Each named move below is a turn or a mirror, shown by a few rows before and after it. Which moves, in which order, take the first row of each later pair to the second? The first pair is answered.
move z_601:
[12.5,17.3,-5.8,2.2,12.2,-5.9,6.4,9.0,-0.7,-1.9,-6.3,-9.5,3.9,-7.5,-1.8,15.8,-15.1,9.3,5.6,11.1,16.4,-9.3,5.6,-2.3,20.0,7.5,-10.7,-0.1,10.8,9.6,1.5,11.8,1.1,7.9,-21.8,-14.1,0.5,-2.8,-10.5,0.1,-2.5,11.8,-4.1,6.9,14.7,-9.2,-13.6,24.0,-11.8,3.7] => [12.8,17.7,-5.6,2.3,11.9,-5.4,6.4,7.9,0.1,-1.8,-6.1,-11.1,3.8,-7.4,0.7,16.5,-14.3,7.5,6.9,10.8,17.0,-9.8,5.7,-3.7,18.3,5.4,-10.6,-0.2,10.7,9.8,2.3,11.2,0.2,7.6,-22.1,-13.8,1.0,-2.4,-10.6,-0.9,-3.1,12.9,-4.0,7.4,16.2,-9.8,-13.7,23.8,-12.3,5.6]
[-1.6,-1.6,-8.6,-4.6,-2.0,9.5,4.5,-2.9,6.4,2.8,1.7,2.7,1.1,-5.8,14.5,-11.1,-7.2,6.8,1.8,7.8,-4.1,-4.1,-4.4,-6.2,-2.1,-9.4,16.2,-8.7,-3.6,-4.4,19.2,-1.3,0.8,-7.8,5.1,-2.7,3.1,2.6,-6.8,-3.6,-5.9,-4.3,-16.2,-5.3,10.8,-4.8,-5.9,5.7,10.4,-2.3] => [3.9,0.6,-11.1,-8.8,-5.8,15.9,-1.0,0.3,7.7,-3.9,3.5,4.1,-4.0,-1.6,10.3,-14.8,-2.3,6.6,-3.8,10.6,-1.5,2.9,-6.9,2.6,10.1,-5.9,17.1,-6.2,-5.9,-4.3,12.6,1.1,-5.9,-12.6,4.0,-6.4,-2.4,1.5,-9.1,-0.7,-2.0,-1.1,-15.3,-4.0,9.5,-5.6,-2.9,3.5,9.1,-2.5]
[18.8,16.6,-10.4,7.4,5.4,21.3,3.9,7.8,-1.0,-1.4,15.0,-12.9,5.3,3.7,-3.5,-17.7,-13.0,14.9,-4.6,27.8,-12.9,-19.8,3.4,-3.3,2.0,-19.4,6.7,0.5,7.6,6.5,12.5,-4.0,5.5,-9.2,11.3,-21.7,-28.1,7.8,13.5,4.1,15.8,-15.4,-9.3,-3.8,-22.5,15.6,-6.8,-7.9,-6.2,-8.5] => [16.9,16.4,-8.4,8.5,7.9,19.3,6.2,5.6,-3.3,-0.4,15.5,-13.3,8.6,3.2,-2.2,-17.8,-16.7,12.6,-1.6,27.5,-13.0,-22.4,4.1,-7.6,-0.4,-19.0,7.5,-2.0,9.4,6.7,14.9,-3.9,7.5,-7.3,11.0,-18.8,-29.1,6.8,15.0,2.1,13.2,-17.4,-10.4,-4.4,-21.6,15.8,-5.8,-6.4,-6.4,-9.6]
move z_206:
[5.9,-20.1,3.7,-2.2,12.5,-11.9,7.8,16.5,2.1,-0.9,-9.6,-1.6,-15.2,-7.2,-2.3,11.3,5.6,-7.9,17.5,-11.0,-10.6,0.6,-11.1,-2.4,-11.6,12.3,-0.2,0.5,-11.6,-9.1,-5.3,-7.2,-11.7,0.0,3.7,6.0,-0.4,5.9,25.8,3.1,0.0,7.2,7.9,-4.8,-11.8,2.9,-7.7,0.7,6.4,15.7] => [15.6,-13.5,-1.4,6.4,14.0,-13.2,-1.5,8.8,-3.6,-3.5,-5.4,-0.5,-14.8,-16.3,-0.5,12.4,6.7,-10.9,16.0,-16.3,-9.0,5.3,-12.4,5.5,1.7,19.1,0.1,2.2,-16.9,-7.7,-13.7,-1.6,-13.8,-0.8,-5.0,3.4,6.2,9.3,14.1,2.0,5.8,9.7,2.1,3.3,-8.9,-3.6,-8.8,6.5,5.1,9.3]
[1.7,2.6,2.7,6.4,11.5,12.0,4.2,-12.1,0.5,-8.0,10.6,7.9,16.0,14.3,-2.4,-19.5,9.7,-11.1,-2.3,6.7,-9.0,2.9,20.4,8.0,2.9,5.4,-12.3,-2.0,-21.9,3.2,-3.5,12.2,-20.7,0.1,5.3,-8.1,-12.8,-1.0,2.6,6.1,17.1,7.1,8.7,-12.5,8.7,-14.8,-1.5,3.6,6.8,-8.6] => [1.8,6.0,-8.1,12.5,7.8,13.6,2.0,-17.2,-6.8,-13.4,9.5,12.8,19.5,11.2,-0.7,-15.5,8.3,-3.8,-9.6,2.3,-5.7,4.9,10.0,14.3,7.8,2.5,-4.8,-10.4,-18.6,10.3,-4.7,12.0,-15.7,2.9,-2.8,-0.4,-9.3,1.1,-11.0,2.6,16.8,13.4,2.2,-3.2,9.6,-8.2,9.9,0.2,2.5,-13.0]
[-2.4,4.3,5.0,7.6,-0.2,1.8,3.4,4.1,-1.3,-7.3,7.7,-0.7,-12.4,4.1,3.9,-14.0,-12.4,1.6,-5.6,5.4,16.2,-2.3,21.8,-10.6,20.8,-0.7,-5.9,11.4,14.8,11.1,-3.7,7.2,-12.3,-13.4,8.7,-26.8,0.3,-7.4,-21.0,1.8,22.0,4.5,-18.7,-8.7,4.4,-8.8,-7.9,3.8,-0.1,9.3] => [-3.5,7.5,-5.3,8.4,-6.3,5.5,2.7,1.2,-6.4,-12.2,7.4,5.2,-8.0,4.6,4.2,-9.3,-13.2,9.8,-11.7,2.8,19.4,-2.2,15.7,-5.6,22.1,-3.1,3.3,1.3,18.4,15.9,-4.5,4.7,-8.3,-9.0,3.8,-20.4,1.0,-8.0,-30.2,-2.3,19.3,10.2,-22.7,-3.2,5.8,-2.4,3.3,-3.2,-4.7,7.0]
move z_988:
[-20.0,-13.1,-7.5,-17.9,3.7,13.0,13.3,-6.5,-1.5,1.4,1.1,2.2,-6.4,0.5,17.8,12.1,10.1,2.0,2.8,-12.8,0.8,0.2,-4.6,3.7,-5.8,-17.8,-4.6,-13.4,3.3,10.7,-11.6,4.1,-7.4,6.5,6.4,-4.6,1.4,-2.2,55.9,29.1,5.9,14.7,9.1,3.7,-31.2,26.5,13.5,-7.3,3.3,-2.0] => [1.3,11.4,-12.4,-10.9,1.5,11.2,-7.2,-16.6,2.0,3.0,4.5,9.1,-15.9,-13.8,12.9,9.6,21.3,3.3,4.7,-21.1,7.4,19.0,1.0,30.2,9.3,4.6,-4.6,8.8,-22.1,14.5,-28.5,21.8,-18.6,-2.6,-10.3,-5.6,-0.2,-6.1,33.4,20.0,14.3,18.6,6.1,3.1,-19.3,-0.2,8.0,-0.6,-0.6,-11.7]
[9.1,-6.1,7.7,14.7,-6.5,1.8,-5.0,-6.9,2.0,-4.2,11.9,11.3,7.8,-10.5,10.1,-1.8,16.1,10.5,-6.3,-5.0,-6.0,7.6,-5.0,9.5,13.6,2.3,3.2,-0.1,-2.9,-7.1,-13.8,15.8,13.2,-4.7,-1.3,3.5,2.8,3.1,-7.8,13.9,-6.6,1.6,4.8,11.4,-4.6,-1.1,-1.9,3.8,6.5,-5.0] => [2.3,-12.0,10.7,14.9,-2.9,-4.0,3.1,-6.6,-0.1,-2.2,14.0,6.9,12.0,-11.0,14.3,2.5,9.9,7.4,-3.2,-5.9,-9.1,-1.2,-6.1,-3.5,5.3,-5.0,1.8,-6.5,6.5,-8.3,-5.6,10.0,20.9,-0.5,3.8,1.5,6.7,5.2,1.7,16.6,-9.9,-2.3,3.4,10.7,-6.1,4.6,-4.5,5.8,10.7,-5.1]
[1.4,-2.6,-4.0,5.1,3.7,-0.7,-11.1,8.5,-1.6,-8.1,15.8,-10.3,9.1,-7.9,0.6,4.6,0.1,-3.3,-2.7,9.4,4.1,-15.0,1.9,1.9,21.1,1.9,-0.4,16.9,-8.3,2.2,-2.2,11.3,-7.8,3.3,-7.5,-20.5,4.8,11.7,-3.8,13.0,1.0,13.1,-1.8,-10.8,-4.8,-32.0,-13.9,10.7,-6.0,-1.0] => [-7.5,-12.6,-1.5,4.1,5.7,-2.3,-1.4,10.6,-2.4,-6.1,16.1,-15.4,14.6,-3.5,2.7,7.9,-8.7,-6.3,0.4,11.7,0.1,-25.6,-2.7,-12.7,9.6,-7.4,-2.4,6.5,3.9,-1.2,8.5,3.7,0.6,11.4,-2.5,-20.0,10.6,14.0,8.4,16.3,-4.2,9.0,-1.8,-8.8,-7.7,-21.5,-13.9,9.6,-1.2,1.1]
Pairs:
Each pair is two moves apart.
[-5.9,-6.9,1.3,1.0,-2.8,13.6,0.1,19.6,3.1,-14.7,-11.1,7.0,-12.5,8.5,-13.6,-0.6,7.3,-0.7,-10.4,2.5,12.2,4.6,-12.7,1.9,4.0,6.4,-1.5,-3.2,-3.1,-1.1,-4.3,-10.7,-8.0,0.1,2.9,4.8,-3.9,3.8,2.3,8.4,0.5,3.5,13.6,-1.1,-1.9,13.1,5.0,-14.0,-7.5,2.5] => [-8.5,-7.3,14.4,3.4,9.0,-1.5,7.8,11.3,6.2,-1.2,-8.4,-1.5,-7.0,2.5,-5.9,6.1,-2.2,-6.3,4.3,-0.2,3.2,-7.3,-3.5,-17.3,-20.3,3.3,-4.6,-2.6,-2.0,-9.5,5.8,-13.6,2.5,6.4,9.3,4.6,3.6,3.8,13.8,3.9,-2.9,-5.4,12.6,-8.7,0.6,9.1,-13.1,-3.4,3.2,2.2]  z_206, z_601
[3.9,-5.7,2.5,11.9,11.0,-2.5,-14.2,-2.1,-8.2,8.9,-15.1,23.0,3.3,-1.8,-6.1,25.8,-11.0,0.3,-10.2,-9.0,7.0,10.5,-8.6,1.5,-11.0,-2.9,4.5,-6.1,-9.5,-6.8,-2.5,-11.0,2.5,-4.4,-6.9,8.6,9.4,-14.9,-18.9,-7.7,-20.6,5.3,1.0,-6.9,1.7,17.9,12.9,2.4,3.4,5.8] => [-0.4,-11.1,6.7,3.7,9.0,4.1,-12.0,10.8,-1.8,10.5,-20.6,19.7,-3.1,9.7,-10.9,19.4,-6.1,-1.5,-12.1,-1.4,6.0,12.4,-6.0,2.1,-12.8,-2.2,-0.5,1.1,-10.3,-9.0,-1.3,-14.2,-5.8,-12.7,2.1,5.1,-3.4,-15.8,-6.8,-3.6,-20.2,3.2,10.8,-15.1,0.3,16.7,11.3,-4.2,2.0,12.1]  z_601, z_206
[7.3,3.5,-3.1,13.9,10.8,-2.4,3.1,-5.0,5.7,4.2,6.0,3.8,-9.0,-0.6,-8.5,-2.5,14.1,1.0,19.1,-6.8,-8.8,-0.5,-3.9,2.4,-2.0,5.7,-17.5,6.5,-9.6,1.1,-12.1,0.1,-9.3,-0.5,-15.3,-4.3,2.7,5.3,4.6,-3.5,4.3,-13.4,9.1,-8.6,-20.4,-3.3,-20.0,2.2,-18.5,11.6] => [0.9,-9.1,-3.8,8.4,9.1,7.4,8.5,4.5,2.6,-1.0,3.1,2.3,-9.2,9.8,-10.0,-4.5,14.2,1.4,10.0,0.9,-8.6,-5.1,-8.8,-1.5,1.2,-4.7,-19.5,-2.1,1.8,0.2,-6.7,-5.3,-10.2,-3.5,-10.4,-9.7,-2.7,9.2,13.9,6.2,4.7,-11.9,12.5,-6.3,-25.5,6.8,-11.4,-2.8,-20.5,16.5]  z_988, z_601
[-12.5,-11.5,8.3,-15.4,-12.4,16.1,-3.1,28.7,10.1,2.0,-23.0,20.1,-21.6,26.9,-17.5,-2.9,10.4,-0.2,-0.2,5.2,-1.2,10.0,-6.2,-0.3,-16.4,6.4,-5.6,4.2,-13.2,-0.9,4.5,-10.9,-18.3,-9.9,10.4,7.6,-17.9,-7.8,13.6,4.6,-9.0,-0.3,25.0,-17.8,-6.7,14.2,7.3,-12.0,0.8,18.1] => [4.7,0.6,22.7,-1.9,7.3,-4.7,-7.8,15.3,11.8,14.8,-9.3,3.1,-20.0,1.4,-4.1,-6.3,4.4,-15.9,22.4,-2.0,-9.3,12.4,8.7,-10.4,-14.3,18.5,-16.6,24.1,-29.1,-9.1,-3.0,3.8,-18.7,-8.5,7.0,-7.3,-3.9,-6.5,16.5,-0.2,4.2,-7.1,19.1,-21.1,-1.7,-9.6,-27.9,17.8,10.1,7.8]  z_601, z_206
[-5.9,-5.7,10.2,20.9,4.7,12.4,5.5,16.4,-13.5,-11.8,-0.7,-16.1,-16.7,-6.8,10.5,-10.4,8.8,-8.5,19.8,20.2,-16.4,-2.7,15.8,-11.0,20.3,-11.1,-4.3,4.3,11.5,18.7,-1.6,5.6,-2.4,11.3,26.7,-5.4,12.1,28.0,-2.0,-4.9,16.0,2.6,4.5,-3.1,-6.7,-4.5,-9.4,-21.1,5.7,25.7] => [-5.7,-1.8,-3.6,28.4,2.1,15.4,2.2,9.3,-20.5,-18.5,-0.8,-8.8,-11.7,-8.2,11.3,-6.6,8.3,-1.7,11.9,15.4,-13.0,1.1,6.6,-5.0,26.6,-12.3,3.7,-7.5,17.0,25.9,-3.8,7.1,3.8,15.2,16.4,-0.3,13.6,30.3,-15.6,-6.9,14.2,6.5,-0.6,6.3,-7.0,0.4,2.9,-22.6,-0.9,20.7]  z_206, z_206
[-10.4,-27.8,-14.6,-10.5,-7.8,6.8,-3.0,9.1,-12.4,-13.4,3.2,10.2,7.4,-5.2,14.8,-14.9,-2.3,-2.7,11.3,0.8,10.0,3.1,-20.5,7.1,12.8,2.7,1.8,-16.8,5.6,-3.3,9.2,-10.5,6.5,6.1,4.4,-0.6,-6.7,-4.8,1.4,-4.7,6.3,12.2,-11.6,3.4,-16.1,7.7,7.1,-1.5,-3.7,15.9] => [-12.1,-16.6,-16.8,-8.6,-7.1,1.8,-6.2,-2.4,-12.0,-9.1,1.9,18.1,7.8,-10.9,11.4,-10.1,-0.7,3.7,15.1,-7.4,10.4,4.8,-20.6,11.1,2.3,8.2,6.8,-15.3,-3.8,-0.3,11.7,-7.9,11.4,6.3,-5.6,14.1,-4.3,-10.0,-9.5,-14.5,0.0,10.2,-14.0,1.9,-12.0,3.3,5.1,-2.2,-3.7,12.1]  z_988, z_206
[-5.5,0.2,10.1,-19.3,-8.4,14.7,-4.8,18.3,10.4,2.8,-2.7,-0.5,-14.7,18.1,-17.2,-18.2,16.1,-2.2,-10.2,20.4,3.7,5.8,16.5,10.0,13.7,-3.2,-4.7,18.6,-2.5,2.8,1.7,-1.3,-12.5,-15.2,10.0,-11.6,-24.2,-9.4,2.3,10.9,9.5,4.5,12.3,-12.3,-2.4,-4.3,0.8,-9.4,-1.7,8.4] => [4.2,9.5,-7.6,-7.5,-12.7,17.1,-15.9,4.5,-2.9,-6.2,3.6,7.7,-8.8,5.0,-13.7,-15.8,14.6,5.4,-17.1,11.2,10.2,11.9,6.7,24.6,32.3,1.1,3.3,7.2,-4.3,10.3,-5.6,6.4,-9.5,-12.1,-6.2,-7.4,-16.0,-3.1,-21.0,4.7,13.2,11.9,-1.5,4.0,-0.2,-5.8,12.9,-5.9,-9.5,-2.7]  z_206, z_206
[20.3,11.2,4.4,0.7,-17.8,4.0,-3.8,8.2,8.6,8.4,4.2,-9.0,9.0,14.2,3.3,-7.4,15.4,-8.5,2.7,-1.9,15.5,20.3,9.7,5.1,20.3,11.3,-3.9,11.2,-18.5,-18.0,-11.1,-1.3,-29.5,10.9,12.0,-21.6,-1.8,-1.8,17.9,-1.0,17.1,-0.6,12.5,8.2,3.9,-2.9,2.0,6.1,2.9,5.2] => [20.6,18.2,-2.1,17.3,-7.6,-13.0,-0.1,-13.2,2.5,14.6,11.1,-10.3,23.1,-3.4,18.2,8.0,0.1,-6.5,12.6,-15.7,12.1,8.5,6.4,-8.2,2.1,4.3,-0.3,-0.7,-14.9,-18.4,-5.2,0.3,-10.9,26.8,3.3,-9.5,19.0,1.9,8.5,-13.0,10.1,-5.4,0.4,15.0,8.5,-1.5,-3.0,17.4,10.3,-6.8]  z_601, z_206
[0.5,5.2,-11.5,-2.8,-2.6,-3.9,-0.4,-8.5,3.3,-1.3,-3.2,23.9,-9.2,3.1,-4.6,9.8,7.3,10.9,7.1,-11.3,0.7,0.0,-16.6,10.1,-3.8,9.6,18.5,-3.0,-13.6,2.3,-4.2,3.7,4.3,-1.2,-13.7,21.9,1.9,3.7,-11.2,-13.4,-5.9,2.6,3.6,-13.3,1.9,1.2,10.2,-12.8,-3.7,-2.2] => [-7.4,-5.9,-11.9,-4.6,-5.4,-0.1,7.1,-0.4,3.7,-5.6,-5.9,22.7,-5.0,10.2,-4.4,10.2,3.9,11.8,3.2,-6.5,-0.1,-2.1,-19.8,4.8,-7.0,1.2,18.5,-12.0,-4.8,3.4,-0.1,-0.2,6.7,-1.2,-7.3,20.4,-0.7,4.3,-3.5,-9.0,-9.7,4.0,6.0,-11.6,-1.5,10.6,16.5,-18.4,-6.0,1.1]  z_988, z_988
[-11.2,-15.8,5.1,-8.1,2.1,-1.8,6.1,-7.2,-3.9,-6.1,-11.2,-1.5,4.5,4.3,-1.8,-4.8,4.3,7.3,-10.6,4.0,-9.7,-6.9,5.2,-14.4,-5.8,-6.8,-2.0,1.9,14.9,-1.8,19.9,-11.2,14.6,-0.6,12.0,2.9,-0.3,-11.8,10.4,-4.5,-3.8,-2.0,-5.8,0.0,-7.5,4.7,5.2,1.5,0.4,2.8] => [7.4,2.4,3.8,-0.1,4.6,-5.9,-9.8,-17.7,-2.4,-3.7,-5.5,0.5,-4.4,-10.9,-0.8,-7.2,11.7,4.6,-6.4,-4.7,-7.3,6.0,13.7,2.1,6.3,13.4,-3.1,22.1,-6.9,-0.4,4.0,3.5,4.6,-7.3,1.9,-1.5,1.8,-15.5,-3.9,-11.1,5.0,-2.6,-10.8,-0.3,1.2,-18.9,-7.5,13.8,0.3,-7.4]  z_601, z_988
[2.4,-12.1,5.6,-2.0,6.2,4.3,4.3,6.0,2.2,11.0,-2.2,-11.5,3.3,6.7,3.4,0.5,2.9,-12.5,3.5,1.8,-2.5,-10.1,2.2,-12.5,1.0,-4.4,-16.3,-3.2,10.3,-6.4,4.7,1.0,-4.6,-5.0,16.2,-11.6,-5.7,1.9,17.4,4.4,5.1,-7.2,11.0,-7.7,-5.5,11.8,-14.4,7.0,2.5,3.3] => [14.2,-3.4,3.1,0.6,1.8,7.6,-7.8,2.3,2.2,9.0,-2.7,-6.7,-3.7,1.6,-0.1,-5.9,12.0,-13.8,3.6,-0.2,3.0,1.5,3.2,3.0,14.8,7.5,-15.4,9.8,-4.5,-4.0,-6.6,11.2,-15.8,-11.0,6.5,-13.1,-9.1,-2.8,5.5,2.0,13.6,-4.8,10.7,-6.6,-1.7,-0.8,-16.1,10.4,-0.7,-1.9]  z_601, z_988
[21.1,-21.4,-2.6,19.0,5.2,4.2,4.7,-0.9,-11.2,-13.0,0.4,-5.1,2.0,-11.4,14.5,-2.0,-2.4,-6.3,1.9,3.5,-15.6,-14.5,-18.5,-5.5,14.5,-18.6,8.3,-25.2,12.6,1.3,-6.7,-12.4,5.7,9.2,-6.9,-5.3,19.4,9.7,21.3,10.5,10.6,14.5,2.7,17.0,-7.7,20.1,9.2,-3.7,3.2,8.1] => [16.5,-14.5,-10.3,10.5,-8.5,15.7,0.3,5.4,-6.2,-17.5,-10.8,9.7,-3.3,-0.9,3.2,-3.2,5.8,5.6,-9.7,3.4,-10.3,-6.8,-21.0,10.4,13.3,-14.1,17.0,-23.1,9.8,8.0,-6.5,-14.2,3.4,4.3,-11.3,10.4,7.9,2.9,10.3,6.0,4.7,19.8,5.9,12.9,-4.6,21.6,26.0,-19.8,-2.8,12.5]  z_988, z_206
[-6.6,-6.6,-21.7,-7.5,-8.7,14.5,-1.4,5.3,-7.1,-12.0,-8.0,18.2,0.1,10.9,-2.7,6.9,1.7,9.9,-11.2,0.9,-1.6,-1.7,-13.7,3.2,0.1,-4.9,9.7,-22.1,5.6,6.9,6.7,-6.9,11.0,2.4,-4.9,5.1,1.8,1.1,-5.0,2.3,-5.1,7.9,0.4,8.3,-3.7,14.8,23.1,-9.7,-8.7,7.2] => [-7.9,-13.9,-1.0,-19.4,-3.4,13.9,4.2,18.2,6.0,-2.2,-11.2,5.3,-9.3,19.2,-9.0,-2.6,6.1,-0.3,-1.4,11.1,-7.8,-1.1,-2.0,-4.1,-10.6,-1.4,-2.6,-3.4,3.2,-1.5,8.6,-10.2,1.1,-5.5,10.5,-5.3,-9.3,-3.2,18.4,9.9,-3.2,0.9,13.6,-8.4,-6.7,9.0,6.3,-7.7,-3.6,16.3]  z_206, z_601
[5.0,6.0,8.3,7.8,-1.1,-11.4,1.9,-1.1,6.9,-6.3,-15.4,-6.9,1.9,2.6,15.1,7.0,-1.6,-12.7,5.0,13.7,-12.1,4.5,15.0,-2.8,10.9,-2.3,9.2,0.1,7.2,6.2,-12.2,12.8,-12.7,0.6,-4.5,-21.5,-11.3,-1.5,28.8,-12.5,-10.2,-8.8,6.2,-13.3,-10.1,-17.0,-28.5,20.4,14.1,-14.2] => [5.9,2.4,-0.1,10.6,-6.9,-1.7,-1.5,2.9,2.4,-14.8,-13.8,-5.2,1.6,4.8,14.4,3.5,-0.7,-12.9,-4.2,16.4,-9.0,8.8,6.8,3.7,27.4,-4.8,9.1,-7.1,14.1,9.7,-16.5,13.3,-15.2,-3.1,-3.7,-28.1,-12.7,3.3,23.1,-7.6,-4.3,-2.7,2.5,-6.0,-12.2,-11.6,-16.6,14.9,7.3,-16.7]  z_988, z_206
[3.0,6.3,-12.3,3.8,0.0,6.8,0.8,-12.3,-9.8,-10.5,-2.3,5.0,2.8,-16.0,14.9,-7.6,-5.1,0.7,-3.7,-1.1,-0.9,9.5,-1.6,5.0,7.4,-0.3,8.7,1.9,1.2,9.2,-0.4,8.7,3.9,9.1,-6.3,0.7,2.2,-5.3,-21.0,-6.4,5.1,-3.5,-13.3,9.1,3.6,-1.5,7.3,7.3,-9.1,-2.9] => [-11.4,-6.2,4.2,-13.3,0.9,9.6,16.1,2.6,2.0,-0.1,-12.9,1.0,0.2,2.2,8.2,-7.8,-6.3,-1.6,1.5,6.7,-6.0,-0.7,5.9,-10.4,-17.4,-9.6,2.6,7.9,4.3,1.3,14.7,-5.1,3.9,6.4,11.4,2.6,-8.8,-11.7,3.1,1.0,-3.0,-10.7,-0.8,-8.5,-0.3,5.9,1.0,-1.1,-4.7,10.8]  z_206, z_206
